Rotation paths and how fast each direction turns (degrees per step)
Each turn is a multiple of 5 degrees from 10 to 175, or 0.
Each row of a path follows its step; steps can be skipped.
Path 1:
step 3: [-25,  19,   8,  25,  19,   2,   6,  -6,   2,  -6, -25,   8,  -7, -17, -19,
 -33,  21,  24, -11,  -4, -12, -23,  11, -32, -10,   3, -12, -28,   9, -18,
   2,   1,  -5,   1,   4, -11,   3,  36, -28,  18,  -1,  45,  12,   8,  -1,
 -19,  -3,  10,   9,  12,  -2,   5,   9,  -4,  33, -16,  24,  18,  10,  -5,
  -9,  -9,  33, -23, -14,  42, -17, -19, -28, -20,  -1,   4,  15, -30,   0,
  -9]
step 5: [  6, -11,  11,   0,   7,  33,  13, -11, -17,  20,   3,  14,   7,  43, -14,
  -6,   8,  19,  10,   8,   6,  12,  32,   4,   4, -22,  11,  21,  -7,  20,
  -1, -13,  -3,  17,  24,  16,  -7,  20,  47,  -4,  13,  15,   3,   5,   9,
  12, -22, -13, -24,  -8,  14,   7, -42,  25, -19,   9,  -4,  28, -16, -23,
   8, -34,   5,  -4,  11, -17,  11, -25, -21,  -6, -10, -38, -21, -11, -10,
 -17]
step 9: [ 22,  -5,  -4, -11,  18,  21,  33,   6,   3,  -1, -11, -28,  18,   3,   7,
 -29, -19,   8,  -7,  31, -27,  -1,  20, -21,  10,  17,  14,   1,   4,  -3,
 -23, -11,   8,   1, -13,  25,  12,  19,  12,  26,   2,  23, -20, -21,  -2,
  14,  22,  12, -19,   3, -30, -14, -15,  -8,  26,  37,   2,  26,   5, -17,
 -25, -19, -15,  27, -27, -20, -34, -23, -14,   7,  12,   9,   0, -25,  -9,
  -5]
step 10: [-33,   9,  21,   3, -23,  14, -13,  23,  10,   3,   4,   0,  27,  39,  -7,
 -11, -24,  25,   2,  20,   5, -31,  28,  14, -18,   3,   4, -12,  -8,  15,
 -35,  -9,  16,  19,  -5,  23,   7,   1,  33,  25,  14,  16,   3, -37,  16,
  10, -11, -14,  -4,   9, -21,   4,  10,  41,  13, -16,  30,  30,  10, -11,
 -25, -16,  11,   5, -10,  15,   0,  11, -20,   1,  -2,  24,  11,  -4,   4,
  -4]
step 14: [ 14,   7,  19,   1,  16, -10,  15,   4, -14, -18, -21,  31,  13,  12, -35,
 -15,   0, -20,  -9,  13,  -5, -24,  18,  -1,  15,  -1,  34,   9,  -5, -10,
 -33,  26, -25,   9,  14, -16,  23,  14,   0,  41,   7,  17,  10,  15,  -7,
 -20, -14,  16,   2, -17,  -9,  -1, -27,   8,  17,  -1,   8, -15,  19, -27,
   5, -25,  15,  22, -16,  19, -10,  -6, -29,  39,  -7,   1, -17,  -9,  31,
   9]
step 17: [  0,  10, -19,   7,   2,  -4, -14,  -2, -43,  17,   3, -21,  30, -18, -16,
  -3,  -6,  31, -11,  53, -10,  11,  29,  10,  24,   0,  -3, -12,  18,  -9,
 -11,  19, -49, -10,  12,   9,   8,   9,   9, -23,   5,  23, -23,   1, -13,
  -2,  -7,  -3,  20,  13, -29, -14,   0,  19,  16,   7,  -6,  43,  -6, -15,
 -18,  -9,  -6,  -9,  -7, -20, -16, -15, -13, -16,  11,   9,  21, -26,   3,
   9]
step 20: [-37,  -8,   8,  -2, -10,  27,  -2,  24,  15, -11,  17,  30,  -2, -13,  -1,
  -6,  24,   4,  14,  16,   5,   4,  15, -10,  23,  35,  31,   8, -15, -15,
   3,  -6,   5,  17,   1,  13, -27,  23,  -5, -20,  17,  28,  -2,  -5,  27,
   6,   6,  11, -18,  27, -11,  11,  -4,   5,  21,  17,  -8,   3,   6, -40,
 -25,   4,  -3,  13, -39,  15, -40, -29, -21,   0, -26, -14, -16,   6, -18,
  -4]
Directions:
[ -5,   7,   3,   6,  -1,   6,   0,  -1,  -3,   2,  -4,  -2,  -4,   2, -10,
   4,   1,   1,   1,  -2,   1,   7,   0,   2,  -6,  -1,   3,   6,  -9,   5,
   5,   4,   1,  -2,   8,   5,  -1,  -1,   4,  -9,  -2,   2,   0,  -5,  -4,
   1,   6,  -6,  -1,   4,   1,  10,  -3,   3,   0,  -3,  -2,   3,  -4,  -6,
  -7,   4,  -1,  -4,   0,   9,  -3,   0,  -3,  -5,   0,   5,   4,   5,   1,
   3]	145
[ 2, -6, -5, -3, -2,  0,  3,  4, -4,  2, -1,  6, -7,  5,  0, -1,  2,  0,
 -9,  0,  0, -1, -2,  8,  3, -3, -3,  8,  5,  6,  5,  5,  2,  2,  4,  2,
  4, -2, -8,  0, -3,  0, -3, -1, -6, -1, -1,  4, -2,  2,  0, -5,  0, -3,
  1, -3,  9,  3, 14,  3, -2, -4,  4, -4, -4,  4,  7,  6, -4, -3, -4,  2,
  1,  6,  1,  3]	100
[ -2,  -2,   0,   7,   2,   1, -10,   6,  -5,   3,   6,  -3,  -4,   3,   5,
  -5,  -3,  -6,  -5,  -1,   5,  -2,   6,   3,  -1,   4,   0,   0,  -6,  -3,
   4,  -1,   0,   3,  -3,   2,   0,  -4,   0,   0,   3,  -6,   6,   6,   7,
  -6,   0,   0,  -4,   1,  10,   2,  -6,   6,   7,  -1,  -4,   7,  -6,   7,
  -4,  -5,   2,   0,  -9,  -2,   3,   1,   1,   0,  -3,  -1,   5,  -1,  -7,
   0]	140
[ -2,  -4,   7,   0,  -8,   4,   0,   4,   6,   0,   1,  -2,   2,  -4,   2,
   3,   1,  -3,   6,  -4,   0,  -4,   1,   6,   8,  -3, -10,  -4,   1, -10,
  -3,  -2,  -1,   8,   0,  -2,   1,   1,  -9,  -1,  -2,   5,   2,  -1,  -3,
   1,   8,  -4,  -1,   1,   2,  -3,   0,   6,  -1,  -1,  -9,   0,   3,  -7,
   4,   9,   3,  -6,  -4,   3,   4,  -1,   2,  -7,  -6,  -3,   3,   1,   1,
   4]	80
[ -4,  -6,   2,  -5,   9,  -6,  -5,   9,  -6,   2,   3,  -3,   4,   5,  -2,
  -2,  -1,   0,   5,  -4,   3,  -4,  -2,   6, -10,  -3,   6,   2,   6,  -5,
  -1,   4,  -2,  -6,  -3,  -8,   1,   7,  -2,   6,   1,   1,   3,   0,  -8,
   8,  -1,  -3,   5,  -1,   4,  -3,  -2,  -1,  -1,  -5,   1,  -1,  -4,   0,
   1,   2,  -2,  -1,  -2,  10,  -4,  -1,   4,  -3,   5,   0,  -1,   3,   0,
   4]	100
[-4, -3, -7,  1,  7, -1,  6, -2,  4, -4, -4,  0, -2,  1, -4, -4, 10,  3,
  7,  0, 10,  0,  1, -1, -4,  0, -7, -4,  0,  2,  0,  5,  5,  5, -8,  3,
  1, -6,  1, -1,  9, -4,  0,  0,  0, -3, -3, -2, -5,  2, -4, -5,  1,  5,
 11, -4,  4, -8,  2, -6, -3,  1,  3,  4, -1,  2, -5, -1,  5, -6, -1, -3,
  1,  5, -3, -5]	40
Path 2:
step 3: [  2,   5,   7,  23,   5, -21,  30,  26,  10,  24, -30, -17,   3, -25, -33,
 -10,  19,   8,   7,  23, -21,  -8,   1,  23,  -1,  28, -27,  -5, -22,   6,
  -9,  -9, -17,  33, -18,  24,  24, -17,   1,   2, -42,   3,  18,  27,  20,
  -4,  29,  -7,  29,   4,  11,  31, -12,   5,   1,  14,   2,  10,  -9, -19,
  10,  14,  10,   9,  21,   0,   7,  11,   2,  12,  -3,  26,   0,  19,   5,
 -38]
step 7: [-21,  24,  -9,  23, -19, -35,   0,   4,  47,  16,   1,   8,   9,  -7, -31,
 -14,  17,  23,  20, -10,  17,  21,  -1,  10,   2,   4,  17,  10, -26, -10,
  -2, -26,  13,  14, -15, -15,  24,  -9,  19,   5,  -4,   2,   2,   1,  32,
  14,  41,  12,  36,   2,  13,  10, -14, -26,   0, -10,  32, -29,  -4,  -1,
 -17,   3,   1,  -5,  23,   2,  15,  22,  22,   9,  -9,   3,  20,   9, -15,
 -35]
step 9: [  9, -21,  18,  10,  -2, -13,  24,   2, -14,  14, -23, -23,  16,  -8, -12,
 -15,   4, -38, -21,  13,  27,  -9,  17,   3, -18,  12,  24,   0,  -4,  16,
  15,  -5,   6, -16,  17,  -7,  22, -18, -12, -14, -21,  11,  26,  -8,  12,
  23,   0,   5,  24,  18,   2,  38,  27,   4,   9, -10,  20,  -2,   9,   5,
 -44,  -8,  -3,   1,   1,  21, -21,  10, -46,  -1,  33, -24,  -4,  -5,  16,
 -30]
step 10: [ 11,  -9,  26, -11,   5, -16,   3,   8,  42,   5, -13,  21,  16,   8, -19,
  -4,  46, -19,  29,   7,  -6, -10,  28,  29,  -8,   0,  17,   8, -37,  -8,
  14,  12,  12, -12, -14, -11,   3, -18,  -5,   9, -14, -25,  22,  27,   4,
  12,   9,   4,   8, -10,  10,   6,   1,   2,   2,  -7, -19,   2,   4, -13,
 -26, -11,  -4, -45,  25,   8, -10,  32, -10,   8,  25, -16,   9,   6,  26,
 -42]
step 16: [-11,  -3,  11, -15,  -2, -35,  -3, -19,  23, -26, -29,  -7,  -7, -20,   1,
  -6,  11,   9,  15, -27,  13,  30,   0,   1,   1,  10,  38,  -9,   3,  28,
  -7,   9, -17,  36,   5,  -1,   8, -31, -10,  -6, -37,  11,  19,   1,   6,
  13,  16,  17,  12,  -2,  -6,   7,   3,   5,  19,  14,  39,   9,  16,  26,
  19,  -1,  -4,   4, -19,  -9, -20,  22, -21,  25,   0,   0,   2,   1,  30,
 -49]
step 17: [  0,  -8, -14,  -8,  -2, -32,  17,   9,  20,  -2,  -5,   6, -12,  -9,  13,
 -42,   6,  29,  18, -26,  17,  17,  32,  -5,   3, -14,  31,   0,   6,  16,
   7, -14, -12,  -5, -54, -15,  49,  -5,  -8,   1, -25,   4,   9,  10,   0,
  12,  -1, -10,  -4, -12,   8,   5,   3,   3,   4, -26,  35,  14, -33, -26,
 -27,   3, -15, -16,  -7,  -7,   6,   8, -14, -10,  11, -18,  -6,   2,   3,
 -40]
step 18: [ 22,  10,  -8, -16,   8,   7,  15,  -9,   2,  42,  25,   2,  -6,   0, -23,
 -11,  23,   1,   4,   4, -20,  16,  -7, -18,  -8,   2,  30, -14, -24, -28,
 -12, -18,  -2,  -8, -24,   1,  39, -13,   0,   7,  -2, -13,  15, -11,  26,
  37,   1, -10,  18, -24, -32,   3,   3,  -1,  -2, -10,  29,  11, -39,  -2,
 -24, -30,   8,  14,  10,  32, -27,  21,  -8, -28,  -4, -19, -10, -12,  11,
 -22]
Directions:
[  4,   4,   2,   4,  -9,  -1,  -2,  -3,  -4,   0,  -5,  -2,   9,   2,  -6,
  -1,   0,  -1, -10,   1,  -1,   2,   2,  -2,   0,  -1,   2,   3,  -1,   5,
   1,  -2,   6,   3,   2,  -1,   3,   0,  -1,   6,   6,  -2,  -6,   3,   1,
   1,   4,  10,  -4,   3,  -1,  -2,  -4,  -5,   3,  -3,   6,   0,   1,  -6,
  -3, -11,  12,  -3,   5,  -1,   0,  -3,   4,  -5,   6,   1,  -2,   2, -10,
  -4]	25
[-6,  4,  2,  0, 10, -4,  0, -1,  0,  0,  3, -2, 12, -2,  1,  6,  2,  7,
  0, -6,  7, -1,  2, -2,  4,  4, -4, -3,  7, -8, -2, -2, -3,  2,  6, -2,
 -2,  0,  1, -2, -3, -2,  1, -1,  9,  3, -1,  5, -1,  6, -9, -3, -3,  0,
  4,  9, -2, -2, -4,  1,  5,  5,  5,  4,  5, -4, -6,  3,  0, -1,  2, -3,
  6,  1, -8,  2]	95
[-10,  -3,  -4,   0,   0,   4,   3,   1,  -1,   0,  -5,   1,  -6,  -3,   1,
   4,   3,   0,  -5,   0,   2,   0, -10,  -4,  -2,   1,   2,   5,  -9,  -4,
   1, -10,   1,  16,   5,  -4,  -3,   1,  -2,   1,   5,   3,  -2,   3,   1,
   6,   5,  -2,   1,  -2,   1,  -2,  -4,   1,  -3,   1,  -1,  -4,   1,  -3,
   7,  -4,  -4,   2,  -7,  -1,  -6,  -5,   3,  -2,   2,  -2,   8,   1,   5,
   2]	95
[  3,  -1,  10,   2,   3,  -4,   2,   1,  -3,  -4,  -6,   1,  -6,  -9,   4,
   8,   4,  -9,  -2,   2,  -3,  -4,   6,   3,   1,   1,  -7,  -9,   2,   1,
   4,   0,  -1,  -4,   3,   2,  -7,  -2,  -1,  -5,   3,   2,  -5,   3,  -3,
   2,   5,   4,   0,   1,   5,   1,   2,   3,  -4,   6,   2,   3,  -1,   1,
   4,  -3,   0, -11,  -1,   2,  -7,  -2,  -6,   7,   6,  -2,   2,  -1,  -2,
  -5]	65
[ -5,  -3,   2,  -1,   3,   0,   0, -16,   0,   3,   3,  -5,   1,   8,   2,
  -1,  -1,   4,   1,   5,   1,   0,   7,  -4,   4,   2,  -8,   0,   1,  -1,
   5,   5,   2,   1, -10,  -1,  -5,  -1,   5,  -2,   1,  -4,  -2,   2,  -1,
   9,   1,   1,  -8,  -2,   0,   2,  -3,   3,  -5,  -2,  -1,   6,   9,   0,
   6,  -5,   0,   4,   0,   2,   4,   2,   1,  -2,   0,  -3,   4,   5,   8,
  -5]	170
[  5,  -8,   2,   5,  -4,   3,  -1,   2,   0,  -3,  -1,  -4,  -1,   5,  -2,
   5,  -1,   0,  -4, -10,   1,   1,  -6,   5,  -4,  -1,  -2,  -2,   4,  -2,
  -3,  -3,   4,   7,  -2,  -2,  -4,   1,   0,  -4,  -5,  -1,   1,   1,   1,
  -8,   4,   3,   1,  -3,   4,   6,   1,   6,   7,  -2,  -6,   2,   9,   0,
   1,   5,   5,   5,   2,   1,  -4,  10,  -6,  -7,   6,   8,   0,   0,   3,
  -9]	110
[  3,   1,   7,   2,  -5,  -2,  -5,   2,   5,   1,  -8,  -2,   3,   4,  -2,
  -1,  -8,  -3,   6,   1,   7,   1,   6,  -1,   2,  -6,  -1,  -1,   3,  -5,
  -1,  -3,   2,   9,  -3,   0,  -1,  -3,   5,   7,   2,  -2,   5,  -3,  -2,
  -2,   4,   2,  -2,  -3,  -4,   5,  -3,  -2,  -1,  -1,   3,  -1,   1,   1,
   9,   4,  -5,  -5,   6,  -6,  -5,  -6,   4,   5,  -7,   5,   1, -14,   4,
   2]	80
